Where one turn sends some rows of the set: a few examples, then the rows asked
z_416: +2.23; -1.14; -1.85; +4.25; -2.86; -0.50; +2.11; +0.00; -0.38; +2.88; +3.63; -2.61; -2.24; -1.00; +2.98; +3.12; -2.10; +1.59
z_16: +5.02; +2.00; -1.32; +0.89; -2.53; +0.67; -0.77; -2.66; -1.65; +0.54; -0.32; -1.11; +1.01; -1.85; +2.47; +3.19; -4.83; +0.71
z_22: +2.15; +1.03; -0.47; +1.00; -0.90; +2.95; +0.69; +0.17; +2.38; +0.94; +5.54; +0.35; -2.30; -0.84; +1.34; +3.08; +1.73; -3.19
z_865: +2.36; -2.76; +0.41; +3.28; -2.60; +0.47; -0.86; -5.26; +0.72; -0.81; +2.51; -1.22; -0.94; -2.87; +1.78; +5.09; -0.46; -0.43
z_674: +1.89; -0.57; -1.41; +2.36; -1.76; +2.09; +0.16; -5.33; +3.05; -0.93; +3.01; -0.62; -3.11; +0.27; +0.43; +2.90; +0.65; -2.66
z_197: +2.60; +5.74; +1.51; +2.03; -4.00; -0.96; +0.78; +0.78; -0.16; +1.38; -1.68; -1.03; -0.09; -4.46; +1.80; +1.12; -3.07; -2.29
z_73: +3.81; +0.18; -3.24; +1.57; -3.80; -0.46; -0.26; -3.88; +5.04; +0.02; +1.52; +0.25; +0.30; -2.09; +3.26; +3.27; -1.45; -0.52
z_206: +2.61; -2.27; -0.77; +2.89; -1.03; +2.44; -0.91; -1.66; +5.65; +0.09; +2.32; -0.13; +0.85; -1.53; +0.30; +2.23; -0.54; +0.19
z_336: +0.81; +3.61; +0.29; +1.64; -1.53; -0.70; +2.13; +3.62; +3.05; +1.78; -0.19; -1.84; -1.87; -4.33; +3.01; -0.26; -1.08; -1.04
z_578: +2.27; -1.09; +1.33; +2.97; -0.09; -0.31; -2.16; -2.43; +1.27; -0.55; +4.26; +0.86; +1.67; +1.29; +1.33; +3.00; -0.52; -0.25
z_429: +5.51; -0.83; +0.03; +2.98; -1.34; +0.62; +1.39; -4.92; +1.02; -0.80; +0.46; -1.63; +0.10; -1.30; +0.84; +2.67; -3.48; +0.85
z_817: -1.44; +4.42; +2.69; +1.11; -1.90; -2.77; +0.81; +0.70; +1.37; +0.27; -1.65; -3.40; -2.58; -0.98; +2.43; +3.43; -3.45; -2.04
z_133: +4.07; -1.66; -1.80; +1.52; +0.07; -0.45; +2.14; -3.56; +2.43; -1.37; +2.65; -0.64; -1.49; -0.45; +2.64; -0.58; -0.75; -0.59
z_420: +2.10; +1.99; -1.37; +0.77; -3.67; -0.04; -0.20; +2.43; +2.74; +1.51; +0.39; -3.91; -0.12; -0.89; -0.72; +6.59; -2.54; -2.29
z_907: +4.53; +0.62; +0.92; +3.19; -4.57; +1.50; +0.17; -1.83; +1.55; +1.74; -1.34; -3.65; -3.19; -1.09; +0.51; +1.97; +2.05; -0.30
z_448: +0.27; -0.39; +1.17; +2.65; -2.97; +3.74; +2.21; -3.05; +0.03; +1.54; +0.61; -0.28; -2.01; +1.46; +0.63; -0.99; -2.51; -0.08
z_370: +0.08; +4.35; +2.55; +1.74; -2.78; -2.35; -1.13; -1.47; +0.20; +1.77; -1.95; -1.44; -0.84; +1.50; +0.65; +3.79; -2.51; +0.99
z_684: +3.32; +1.89; +0.89; +1.51; -2.73; -0.63; -1.68; -5.76; +2.57; -0.58; +0.88; -0.25; +0.78; +1.88; +3.22; +2.62; -1.13; -0.79
z_481: -0.90; +0.76; +2.56; +0.87; -2.03; -0.12; +0.42; +2.14; +1.21; +0.18; -0.88; -2.04; -1.09; -5.14; -0.43; -0.39; -2.95; -4.43
z_854: -1.56; +0.89; +1.83; +1.34; -2.14; -0.08; +0.02; +2.31; +2.10; -0.27; -0.64; -1.26; -1.10; -4.97; -0.83; -0.07; -2.46; -4.67
z_746: -0.08; +0.68; -0.19; +1.90; -3.90; +1.11; +0.37; +0.85; +4.98; +2.45; +1.41; -0.36; -0.61; -3.40; -2.02; -0.77; -0.98; -3.59
z_203: -2.01; +4.04; +2.40; +0.55; -1.61; -1.87; +0.73; +0.81; +1.13; +0.52; -1.65; -3.44; -3.68; -1.33; +2.63; +3.39; -2.83; -2.25
z_722: -2.01; +3.18; -1.67; +1.05; -3.01; -1.49; +1.18; +1.17; +1.67; +0.23; -0.96; -0.95; -2.16; -3.65; +1.33; +2.02; -5.55; -3.26
z_853: +0.36; +0.39; +3.16; +1.54; -1.89; +3.09; -2.28; -2.71; -0.55; +0.20; +1.16; -1.29; -1.18; -1.15; +3.58; +5.71; +0.07; +0.34
z_513: -0.86; +0.14; +4.06; +2.38; -2.15; -2.26; -0.76; +1.63; +0.79; +1.88; +3.24; +0.12; -0.19; -2.10; +0.02; +3.57; +1.30; -1.19
z_512: -1.86; +2.93; -1.51; +1.06; -2.95; -0.75; +0.64; +1.18; +0.40; +0.53; -0.85; -1.34; -2.53; -4.16; +0.89; +2.65; -5.65; -3.50
z_781: -2.21; -1.64; +1.55; -0.47; -2.08; +0.31; +0.89; +1.48; +2.00; +0.94; +1.17; -3.35; +1.61; -0.52; +2.94; +1.98; -4.46; -0.79
z_661: +0.39; +2.09; +0.11; -1.76; -3.06; +0.27; +0.95; +0.54; -0.11; -0.42; +0.88; +1.51; +1.16; +1.12; -1.28; +2.10; -3.05; -4.47
z_403: +5.43; -1.29; +0.33; +2.62; -0.84; +0.06; +1.07; -4.84; +1.26; -0.55; +0.49; -1.79; +0.01; -0.56; -0.20; +2.67; -2.77; +0.95
z_322: +2.35; -1.69; +0.61; +3.84; -2.48; +1.01; -1.11; -5.39; +0.43; -1.11; +2.37; -1.64; -1.41; -2.29; +2.62; +5.30; -0.58; -0.44
z_729: +2.67; -0.56; -0.90; +1.68; -4.98; -0.98; +0.58; -2.29; -2.79; +0.27; +2.06; +1.94; -1.94; -2.05; +2.11; +0.70; +1.21; -2.16
z_68: +0.68; +3.25; +3.21; +0.99; -0.85; -3.00; +1.17; +3.05; -0.15; +0.45; +1.13; -1.75; -2.01; -2.53; -0.28; +2.89; -1.24; -4.24
z_413: +0.13; +2.83; +3.65; +1.89; -1.14; -3.12; +0.08; +2.99; -0.02; -0.07; +1.10; -1.84; -1.32; -2.64; -0.50; +3.27; -1.06; -4.07
z_823: +2.32; -0.29; -1.10; +2.76; -0.99; +2.12; -0.03; -4.33; +2.61; -1.38; +3.42; -0.42; -3.30; +0.35; +0.90; +2.67; +1.45; -2.55
z_255: +0.27; +0.34; +1.29; -2.26; -4.67; -1.70; -1.58; +0.40; +1.91; -0.71; -1.17; -2.51; -0.18; -1.92; +3.14; +2.58; +1.40; -3.68
z_855: +3.44; -1.68; -2.01; +1.16; -0.15; -1.39; +1.76; -4.23; +2.29; -0.96; +2.93; -1.11; -1.62; +0.30; +2.70; +0.10; -0.89; -0.53
z_687: -2.08; +4.01; +3.19; +2.88; -3.04; +0.43; -1.94; +0.37; -2.02; +0.78; +0.09; -0.67; -0.66; -3.19; +2.97; +1.64; -2.30; -2.47
z_939: +4.35; +0.13; -1.43; -0.64; -1.42; +1.59; +1.29; -1.05; +3.36; +0.81; +1.36; -2.31; -0.25; -2.10; +3.53; -2.53; -1.59; -1.56
z_488: -0.36; +2.26; -3.34; +0.85; -4.65; -3.10; -0.22; -1.18; +2.08; +1.94; -0.53; -1.17; -0.62; -2.43; +2.97; -0.25; -4.43; -0.93
z_967: -2.20; +4.08; +0.67; +3.26; -0.52; +1.75; -0.05; +3.48; +0.89; +1.47; +1.89; -0.34; -2.66; -1.76; +0.89; +1.69; -1.25; -2.14

z_687 moves to z_578
z_855 moves to z_512
z_823 moves to z_854
Where do these go?
z_746 moves to z_939
z_781 moves to z_416

